50 stands for zero in the data rows.
Here are some points, one per row:
{54, 24, 69, 33, 57, 75, 44, 57, 67, 64, 69, 78, 30, 40, 43, 66, 38, 65, 62, 38, 61, 63, 63, 00, 78, 44, 62, 65, 55, 41, 49, 56, 70, 08, 73, 51, 67, 38, 57, 79, 48, 45, 58, 64, 42}
{25, 99, 52, 50, 62, 33, 58, 55, 77, 26, 53, 46, 44, 30, 63, 53, 39, 35, 50, 58, 20, 55, 33, 49, 00, 40, 39, 38, 68, 49, 47, 39, 43, 17, 32, 79, 34, 44, 44, 36, 31, 75, 62, 26, 59}
{55, 08, 73, 45, 84, 62, 50, 29, 67, 76, 29, 51, 26, 43, 86, 52, 39, 64, 31, 28, 65, 32, 25, 60, 67, 88, 53, 60, 46, 56, 36, 47, 49, 87, 55, 57, 84, 54, 53, 72, 69, 57, 52, 77, 26}
{39, 78, 54, 36, 50, 54, 68, 47, 72, 49, 47, 61, 09, 38, 69, 20, 18, 39, 55, 20, 44, 44, 46, 41, 54, 52, 46, 50, 49, 61, 25, 20, 33, 79, 44, 78, 58, 21, 43, 70, 53, 72, 59, 10, 22}
{62, 52, 45, 57, 54, 45, 67, 72, 44, 33, 70, 59, 35, 40, 49, 24, 51, 56, 63, 55, 12, 62, 39, 03, 68, 25, 50, 42, 58, 17, 73, 56, 68, 04, 54, 51, 74, 61, 64, 81, 26, 75, 53, 60, 46}
{62, 20, 46, 81, 53, 31, 41, 07, 31, 82, 99, 46, 69, 70, 52, 60, 46, 58, 22, 58, 31, 34, 36, 60, 51, 52, 59, 60, 53, 26, 65, 79, 49, 67, 41, 27, 40, 60, 74, 27, 38, 36, 42, 86, 69}
{66, 01, 51, 52, 44, 54, 39, 36, 21, 57, 71, 40, 59, 62, 42, 55, 55, 67, 28, 50, 79, 36, 30, 74, 49, 58, 73, 47, 27, 57, 45, 70, 38, 99, 60, 20, 52, 57, 61, 39, 69, 23, 45, 83, 54}
{68, 25, 13, 41, 22, 38, 58, 27, 31, 54, 50, 75, 75, 64, 28, 24, 41, 45, 37, 33, 34, 59, 53, 69, 47, 37, 24, 34, 17, 27, 35, 39, 31, 79, 47, 36, 35, 08, 62, 12, 56, 45, 58, 38, 35}
{38, 84, 35, 38, 24, 45, 68, 51, 43, 15, 18, 65, 67, 69, 52, 58, 38, 57, 27, 16, 84, 25, 43, 51, 37, 29, 47, 33, 56, 68, 70, 47, 30, 27, 23, 57, 55, 59, 48, 14, 52, 68, 31, 03, 38}
{59, 38, 53, 48, 56, 54, 65, 62, 77, 27, 84, 70, 00, 34, 52, 49, 64, 41, 43, 43, 45, 48, 70, 27, 38, 53, 51, 64, 71, 22, 50, 62, 53, 00, 54, 56, 46, 51, 66, 89, 42, 63, 61, 58, 32}
{32, 51, 44, 30, 17, 51, 68, 51, 44, 21, 63, 62, 70, 33, 22, 55, 87, 41, 65, 24, 55, 70, 96, 25, 66, 60, 27, 86, 39, 38, 31, 56, 78, 36, 68, 58, 45, 27, 65, 49, 38, 41, 63, 21, 57}
{40, 75, 70, 61, 59, 53, 22, 59, 11, 35, 34, 25, 34, 58, 69, 75, 31, 52, 65, 79, 55, 46, 54, 94, 53, 66, 66, 48, 63, 84, 60, 42, 48, 90, 42, 55, 51, 84, 20, 54, 64, 41, 40, 61, 67}
{56, 53, 19, 72, 32, 19, 47, 24, 39, 61, 63, 57, 86, 80, 38, 83, 41, 40, 36, 64, 21, 51, 39, 71, 30, 32, 46, 32, 31, 36, 70, 45, 35, 86, 39, 32, 25, 39, 65, 11, 39, 41, 40, 45, 67}
{29, 91, 57, 64, 70, 54, 53, 47, 68, 77, 34, 40, 66, 48, 83, 53, 65, 15, 31, 46, 25, 35, 46, 74, 45, 54, 75, 42, 81, 50, 48, 36, 32, 18, 27, 89, 24, 52, 33, 37, 31, 62, 54, 25, 65}
{35, 53, 63, 48, 50, 74, 33, 55, 97, 29, 18, 47, 88, 37, 48, 00, 43, 74, 81, 49, 28, 65, 44, 32, 51, 50, 39, 69, 78, 55, 40, 52, 64, 18, 73, 63, 30, 36, 48, 40, 32, 35, 51, 43, 63}
{68, 28, 56, 44, 73, 61, 57, 73, 68, 99, 57, 84, 34, 32, 46, 45, 54, 57, 37, 54, 60, 57, 47, 11, 74, 49, 63, 49, 55, 24, 49, 68, 76, 15, 52, 44, 76, 58, 73, 54, 45, 69, 59, 61, 24}
{42, 56, 51, 46, 53, 70, 30, 64, 01, 16, 46, 20, 72, 65, 42, 35, 74, 54, 70, 69, 99, 64, 46, 57, 70, 55, 45, 50, 37, 92, 39, 47, 63, 67, 52, 36, 51, 54, 28, 33, 66, 16, 35, 38, 73}
{51, 66, 38, 49, 21, 46, 63, 68, 46, 76, 75, 47, 81, 45, 18, 66, 63, 43, 77, 72, 50, 63, 51, 27, 09, 30, 42, 50, 57, 33, 78, 64, 92, 06, 62, 40, 49, 64, 50, 80, 37, 54, 49, 57, 66}
{34, 48, 61, 30, 70, 63, 67, 40, 81, 71, 22, 47, 33, 34, 81, 41, 27, 61, 43, 30, 60, 53, 57, 69, 62, 68, 49, 34, 52, 67, 34, 21, 14, 58, 47, 84, 48, 17, 48, 46, 64, 66, 58, 19, 26}
{59, 51, 69, 52, 54, 54, 33, 81, 42, 44, 05, 22, 13, 43, 38, 69, 76, 40, 74, 74, 64, 51, 61, 55, 47, 57, 38, 75, 50, 73, 43, 52, 59, 65, 65, 34, 46, 85, 18, 92, 73, 43, 49, 90, 54}
{46, 76, 74, 63, 51, 53, 21, 55, 30, 31, 28, 11, 56, 52, 67, 64, 59, 44, 64, 66, 56, 53, 60, 91, 44, 63, 55, 44, 44, 92, 49, 38, 34, 84, 48, 46, 61, 84, 18, 68, 72, 45, 40, 70, 66}
{79, 22, 07, 61, 44, 11, 47, 41, 44, 56, 57, 47, 57, 84, 11, 56, 50, 52, 39, 73, 50, 35, 62, 65, 61, 40, 50, 27, 12, 31, 66, 62, 42, 79, 45, 09, 49, 48, 61, 16, 56, 30, 40, 64, 48}
These points spread out most along one direction. Take the direction at right angles to it along which they spread out most. Go by this last direction. For each point below, how far along it does it lie, from 0 to 99? 50 is the average, and the first point above lies past it. One standard deviation of the points above along it is 16.
{68, 25, 13, 41, 22, 38, 58, 27, 31, 54, 50, 75, 75, 64, 28, 24, 41, 45, 37, 33, 34, 59, 53, 69, 47, 37, 24, 34, 17, 27, 35, 39, 31, 79, 47, 36, 35, 08, 62, 12, 56, 45, 58, 38, 35} 68
{34, 48, 61, 30, 70, 63, 67, 40, 81, 71, 22, 47, 33, 34, 81, 41, 27, 61, 43, 30, 60, 53, 57, 69, 62, 68, 49, 34, 52, 67, 34, 21, 14, 58, 47, 84, 48, 17, 48, 46, 64, 66, 58, 19, 26} 30
{55, 08, 73, 45, 84, 62, 50, 29, 67, 76, 29, 51, 26, 43, 86, 52, 39, 64, 31, 28, 65, 32, 25, 60, 67, 88, 53, 60, 46, 56, 36, 47, 49, 87, 55, 57, 84, 54, 53, 72, 69, 57, 52, 77, 26} 40
{46, 76, 74, 63, 51, 53, 21, 55, 30, 31, 28, 11, 56, 52, 67, 64, 59, 44, 64, 66, 56, 53, 60, 91, 44, 63, 55, 44, 44, 92, 49, 38, 34, 84, 48, 46, 61, 84, 18, 68, 72, 45, 40, 70, 66} 25
{25, 99, 52, 50, 62, 33, 58, 55, 77, 26, 53, 46, 44, 30, 63, 53, 39, 35, 50, 58, 20, 55, 33, 49, 00, 40, 39, 38, 68, 49, 47, 39, 43, 17, 32, 79, 34, 44, 44, 36, 31, 75, 62, 26, 59} 39
{51, 66, 38, 49, 21, 46, 63, 68, 46, 76, 75, 47, 81, 45, 18, 66, 63, 43, 77, 72, 50, 63, 51, 27, 09, 30, 42, 50, 57, 33, 78, 64, 92, 06, 62, 40, 49, 64, 50, 80, 37, 54, 49, 57, 66} 66
{54, 24, 69, 33, 57, 75, 44, 57, 67, 64, 69, 78, 30, 40, 43, 66, 38, 65, 62, 38, 61, 63, 63, 00, 78, 44, 62, 65, 55, 41, 49, 56, 70, 08, 73, 51, 67, 38, 57, 79, 48, 45, 58, 64, 42} 60
{62, 52, 45, 57, 54, 45, 67, 72, 44, 33, 70, 59, 35, 40, 49, 24, 51, 56, 63, 55, 12, 62, 39, 03, 68, 25, 50, 42, 58, 17, 73, 56, 68, 04, 54, 51, 74, 61, 64, 81, 26, 75, 53, 60, 46} 64
